In the rows, 128 means zero.
Each path below is one point turned by a fixed rotation once a step. After each direction that follows a path, write how fast that rotation turns it, in degrees per step (0 if it stays still).
Each turn is a multiple of 5 degrees from 10 to 175, or 0.
Each row of a path follows its step; steps can be skipped.

step 0: [130 116 129 125 139 115 128 138 124 117 137 139 137 136 131 128 127 122
 125 141 135 124 135 140 140 114 129 128 137 126]
step 1: [123 131 116 132 114 123 137 121 130 138 124 121 136 122 135 141 138 131
 131 131 130 127 125 139 139 116 117 139 132 120]
step 2: [142 118 127 116 125 127 120 125 131 143 130 126 117 124 135 129 122 136
 119 109 121 130 132 129 127 135 118 129 139 121]
step 3: [122 136 140 123 125 114 138 129 135 136 130 122 118 122 124 115 127 126
 112 128 146 120 128 117 124 136 133 122 130 126]
step 4: [121 135 143 135 131 142 121 127 130 124 133 131 131 140 117 130 146 133
 120 125 134 122 121 143 117 129 124 120 127 127]
step 5: [116 125 131 136 142 140 134 140 119 122 115 133 124 122 129 133 119 138
 127 131 128 135 126 135 127 119 132 137 144 137]
step 6: [135 119 125 130 126 125 131 123 130 133 126 148 135 119 145 127 126 125
 140 133 141 140 116 124 122 116 128 124 126 123]
step 7: [144 130 123 124 126 127 138 129 119 135 133 130 132 132 131 126 149 126
 123 138 121 138 131 116 134 134 124 131 141 120]
step 8: [117 137 111 128 119 133 131 129 140 142 127 137 125 124 121 128 122 129
 113 129 119 130 124 129 128 148 122 126 123 129]
step 9: [132 122 127 138 140 131 127 131 131 120 138 128 132 144 134 120 113 132
 118 118 135 110 122 122 127 139 125 121 131 130]
step 10: [113 124 127 127 122 128 128 126 126 116 118 117 130 141 131 126 135 121
 135 142 144 118 121 130 120 130 131 141 136 136]
step 11: [119 123 135 119 125 126 115 127 126 122 124 149 130 142 130 143 127 128
 130 123 123 138 133 132 131 116 122 140 131 121]
Speeds:
[129 127 126 128 131 127 125 136 128 131 129 128 127 125 127 127 121 134
 133 123 130 129 125 125 126 129 125 129 127 130] | 110
[128 125 131 132 132 124 124 128 128 125 128 129 128 122 132 129 124 121
 122 129 130 128 125 126 132 129 127 125 125 126] | 120
[127 131 130 126 130 126 127 128 128 119 126 130 131 129 124 126 127 126
 131 125 129 131 121 133 128 125 129 131 132 131] | 65
[126 131 132 125 128 123 127 136 129 128 132 133 130 129 121 128 132 127
 126 131 126 130 130 127 128 130 128 127 125 126] | 90

step 0: [142 124 132 137 112 136 131 126 131 120 119 122 139 133 121 133 128 130
 141 121 126 128 123 123 131 123 126 117 131 104]
step 1: [130 134 123 146 118 126 118 134 138 121 133 128 134 135 134 141 134 125
 130 138 136 139 127 112 117 133 121 121 132 124]
step 2: [130 130 135 137 131 135 130 123 141 115 117 122 133 133 132 127 134 146
 130 134 139 116 128 118 124 144 129 117 122 137]
step 3: [131 129 142 129 119 136 129 135 137 112 119 132 127 137 132 117 127 124
 127 135 118 136 142 120 130 132 121 130 129 147]
step 4: [144 142 135 125 121 136 133 123 132 134 127 145 125 134 138 130 126 138
 116 128 130 122 139 123 136 128 136 126 141 137]
step 5: [145 129 128 118 121 139 127 138 125 124 119 142 138 132 125 134 134 123
 132 123 125 121 141 139 143 129 119 117 130 120]
step 6: [133 139 117 124 127 128 114 135 131 127 145 133 125 133 135 137 144 118
 136 127 136 125 146 128 122 128 126 119 136 128]
step 7: [134 128 119 123 133 140 132 127 133 122 133 112 132 120 120 128 133 136
 138 122 127 114 141 133 119 142 135 113 130 132]
step 8: [123 136 125 137 121 142 134 136 120 118 134 114 130 124 127 125 127 125
 139 123 120 142 143 130 122 121 123 130 136 145]
step 9: [136 149 129 139 134 139 136 130 119 142 131 117 131 134 131 135 123 141
 118 119 128 131 124 132 130 130 130 125 136 141]
step 10: [131 136 129 132 131 132 123 139 121 131 113 121 151 145 129 124 122 123
 131 115 125 124 128 137 134 120 118 124 123 129]
step 11: [136 136 130 131 121 118 109 133 137 132 141 120 132 146 141 132 123 122
 124 111 129 123 126 124 120 122 130 129 131 127]
Speeds:
[133 125 122 129 133 124 131 126 134 127 124 126 130 129 129 129 130 132
 131 129 126 128 128 132 132 127 128 132 132 129] | 145
[134 132 130 128 131 128 123 124 123 129 124 128 126 131 130 127 124 127
 125 130 126 128 132 130 128 126 126 130 128 121] | 65
[124 130 128 127 127 127 131 122 129 135 127 126 125 131 132 135 128 126
 126 132 127 123 127 128 125 130 130 125 132 130] | 145
